(in the rows, 128 means zero)
One turn sends every row of this set to another row. A few are shown first. Where does it send the rows asked after them?
k_130: [126 101 169 107 130 125 154 151 109 147 157 109 148 147 112 122 143 145]
k_414: [128 138 130 130 139  96 112 122 119 137  89 129 139 146 149 159 100 132]
k_535: [116 137 134 177 148 123 119 133 129 116 145 159 134 176 123  84 153 138]
k_329: [140 126  86 130 111 102 123 122 156 134 121 157 104 166  99 135 136 136]
k_318: [137 146 159 103 108 118 118 102 100 125  99 151 119 124 103 103 148 155]
k_932: [ 99 151 156 105 164 113 129 124 162 159  92 142 129 142 137 102 140 128]
k_674: [160 131 161 108 109 141 122 110 119 134 103 158 125 151 142 125 108 165]
k_976: [ 93 138 162 115 162 112 144 119 163 151 102 133 139 129 136  96 133 129]
k_600: [132  77 122 129 111 121 144 152 105 114 121 134 118 162 136 102 125 111]
k_89: [120 140 182 129 163 133 134 147 154 133 131 173 130 146 101  94 131 148]
k_115: [137 151 141 122 153 117 156 145 121 150 157 119 135 127 110 150 148 154]
k_463: [142 132 133 111 121 105  89 117 141 183 112 146 137 158 122 141 122 101]
k_517: [111 146 154 106 167 123 122 125 169 162 100 146 125 154 144 110 120 133]
k_43: [114 140 138 178 143 124 127 129 127 114 143 160 138 177 127  89 154 136]
k_162: [130  97 143  95 126 111 171 141 128 160 136 123 151 145 108 108 133 162]
k_590: [156 114 149 130 130 139 110 157  96 109 135 149 127 156 126 136 153 103]
k_399: [133 132 117 149 109 104 170 114 145 132 114 163 121 153 126 150 160 124]
k_969: [144 147 131 116 158 122 140 144 129 152 161 117 128 136 102 144 142 157]
k_787: [131 137 147 116 113  94 114 117 131 183 103 146 147 145 129 146 137  94]
k_878: [132 103 153  98 137 127 132 153 115 147 163 107 138 155  96 113 136 152]
k_521: [145 130  89 132 123 106 127 117 159 132 121 161 104 169  98 134 150 139]
k_755: [139  84 116 125 148 131 146 160 118 111 147 127 131 157 132 124 133 109]
k_785: [161 134 167 114 111 141 120 106 117 128 111 161 121 147 128 125 107 161]
k_762: [102 118 135 149 121  92  89 118 131 119 123 148 161 172 102  95 132 111]
k_953: [134 141 148  93 106 117 116 108 103 133  89 149 128 125 109 100 149 157]
k_617: [151 119 140 126 132 130 102 155  92 110 131 145 124 149 116 128 165 102]
k_956: [125 131 115 150  95 100 169 122 142 134 112 162 125 148 126 148 149 124]
k_735: [127  79 114 122 113 114 138 153 100 112 118 133 115 157 121  91 134 111]
k_660: [115 142 180 128 165 128 135 146 152 132 131 174 129 141  98  93 137 147]
k_857: [109 111 153 166 115 105 109 119 134 119 127 154 167 179 132 116 114 108]
k_383: [111 134 150 110 171 124 122 119 177 154 112 135 125 148 130 101 109 140]
k_169: [116 144 117 121 140  82 100 120 116 139  82 122 134 135 125 142 116 127]
k_543: [106 124 130 161 118  94  85 123 125 126 120 160 161 168 103 114 117 122]
k_95: [105 124 145 169 114  97 101 120 123 127 120 161 167 164 120 123 114 118]
k_335: [126  91 112 119 146 118 146 162 108 112 141 124 133 143 119 107 157 105]
k_268: [135  97 139  93 130 116 157 140 136 163 141 124 146 152 106 106 125 169]

k_95 -> k_932
k_969 -> k_590
And these:
k_162 -> k_735
k_785 -> k_399
k_335 -> k_878
k_169 -> k_463
k_674 -> k_956
k_857 -> k_976

